In the rows, 128 means zero.
The rows below fall into families. The same turns and mirrors carry the whole set onto itself and the rows of a family onto each other. For each named row, which other rows are in its family? Write them in the order they are listed.
These 30 rows form 5 families of 6 rows each.
j789: [157 149 122 118  92 117  89 132 148 150 123 117 145 118 115 141 142 108
 108 142 135]
j649: [148 151 103  85 125 125 134 136  89  94 114 134 130 101 124 101 107 112
 114 148 141]
j669: [179 114 103 132 117 124 125 149 123 109 120 130 158 151 134  98 146 125
  65 145 134]
j838: [155 123 114 116  81 101 117 148 131 119 117 111 117 112 139  85  85 113
 125 102 101]
j793: [156 149 121 130  98 110  83 137 145 159 117 122 145 124 130 123 132 123
 118 141 145]
j298: [160 127 106 105 105  96 146 163 142 111 158 103 102 119 141 120 150 115
 101 138 141]
j415: [164  91 108 121  85 110 137 157 105 111  70  93 121 104 138 133 124 121
  82 151 130]
j280: [143 128 111 112  89 101 117 146 129 129 111 118 112 112 147  77  76 128
 120 110 123]
j54: [162  97 102 113  70  96 144 151  95 112  79  91 134 104 141 125 114 110
  89 137 123]
j803: [146 132 120 103  86  99 108 156 129 131 108 128 125 128 150  87  82 121
 130 111 113]
j435: [136 148 118  87 126 122 123 131  97 111 110 150 135 105 143 106 102 116
 116 152 147]
j275: [161  95  98 130  76 124 140 152 103 109  73 103 126 100 136 121 107 126
  79 143 137]
j316: [157 120 111 113  99  92 143 153 142 113 159  92 102 113 130 115 148 126
 111 140 133]
j743: [159 154 125 102 108 127  96 138 156 155 106 116 155 124 134 125 134 115
 111 150 134]
j860: [140 131 134 107  67  97 123 155 138 121 121 117 124 119 148  82  89 117
 129 122 119]
j537: [155 114 108 114 100  94 149 161 130 111 141  89 102 134 149 116 151 129
  97 151 145]
j588: [156 153 119 119  89 132  91 133 146 146 116 122 137 118 124 149 132 112
 111 155 135]
j118: [154 139 126  88 119 125 131 118  80 108 102 133 138 113 137 113  98 121
 117 151 141]
j486: [149 143 109  89 125 141 134 127  91  99 115 140 132 104 126 110 107 103
 104 141 149]
j101: [171 112 103 130 110 125 128 155 129 100 106 118 153 150 145  94 145 114
  64 153 117]
j946: [156  99 109 128  77 111 128 149 102 101  76  94 120  92 124 140 119 111
 102 141 129]
j650: [151 150 111  96 118 130 124 132  89 117 109 148 142 103 134 109 102 115
  98 147 164]
j591: [172 107  99 122 119 140 130 147 115 109 106 129 152 151 142  97 151 102
  86 155 120]
j665: [155 113  99 123 101  90 142 160 140 124 137  86 103 113 140 110 148 139
 106 144 147]
j224: [165 100 102 120  79 127 138 144 102 104  77  91 124  89 126 135 107 116
  96 137 125]
j202: [176 120 106 121 110 141 121 146 132 102 118 130 160 149 120 100 141 109
  69 139 117]
j469: [144 160 120 114  93 113  88 132 141 152 109 120 150 123 139 138 123 118
 117 147 140]
j285: [174 119  95 123 113 136 118 138 128 101 106 126 149 153 128  98 133 110
  66 139 104]
j307: [140 107 114 110 100  95 142 145 154 123 142  92 108 128 147 121 153 119
  94 145 143]
j383: [156 122 126 113  86  95 108 153 141 114 117 116 126 124 138  95  82 118
 118 100 105]

The rest of the family of j946: j649, j298, j588, j285, j383
The rest of the family of j54: j743, j860, j118, j591, j307
The rest of the family of j224: j789, j838, j316, j486, j202

The rows below fall into families. The same turns and mirrors carry the whole set onto itself and the rows of a family onto each other. For each named row, which other rows are in its family? Write them in the order they are listed.
These 32 rows form 4 families of 8 rows each.
j576: [152 135 114  88 152 149 172  79 129]
j630: [144 147 135 109 162 170 143  89 117]
j902: [141 139 106  91 163 143 160  82 128]
j356: [149 135 127 102 157 153 177  74 134]
j779: [142 137 119 105 142 186 152  78 117]
j639: [122 139 120 143 100 143 142 119 135]
j20: [140 121 116  85 159 142 169  86 139]
j319: [124 130 139 124 106 127 178 122 143]
j455: [112 140 100 140 115 141 135 105 137]
j475: [130 137 157 110 121 131 173 128 134]
j398: [132 136 122  89 147 182 152  88 112]
j864: [141 134 124 108 152 177 127  93 121]
j979: [127 133 142  91 112 133 173 131 129]
j225: [113 131 116 134  93 153 151 117 133]
j993: [115 130 145 115 115 120 181 117 128]
j462: [101 134 114 134 101 150 143 109 118]
j369: [113 141 111 136 112 130 139 123 135]
j213: [129 132 123 105 165 158 176  72 134]
j342: [140 123 128  98 165 143 172  82 143]
j145: [128 131 125 112 102 122 171 127 138]
j259: [122 133 134 106 113 113 172 122 125]
j932: [131 126 126 106 147 188 137  88 121]
j768: [100 132 105 141 111 155 148  99 139]
j418: [135 140 132  96 134 187 142  99 109]
j574: [117 136 149 126 117 129 167 131 138]
j459: [127 130 114 107 156 141 182  72 144]
j329: [ 96 129 117 135 105 149 158 115 137]
j495: [152 145 121 111 149 174 142  81 118]
j385: [137 136 103  98 155 130 169  80 140]
j505: [115 131 128 102 105 131 165 135 131]
j895: [143 147 143 111 144 179 136  99 113]
j766: [109 140 120 145 109 142 136 110 120]

The rest of the family of j576: j356, j779, j639, j319, j225, j145, j495
The rest of the family of j979: j455, j475, j768, j418, j459, j385, j895
The rest of the family of j864: j20, j993, j462, j342, j259, j932, j766

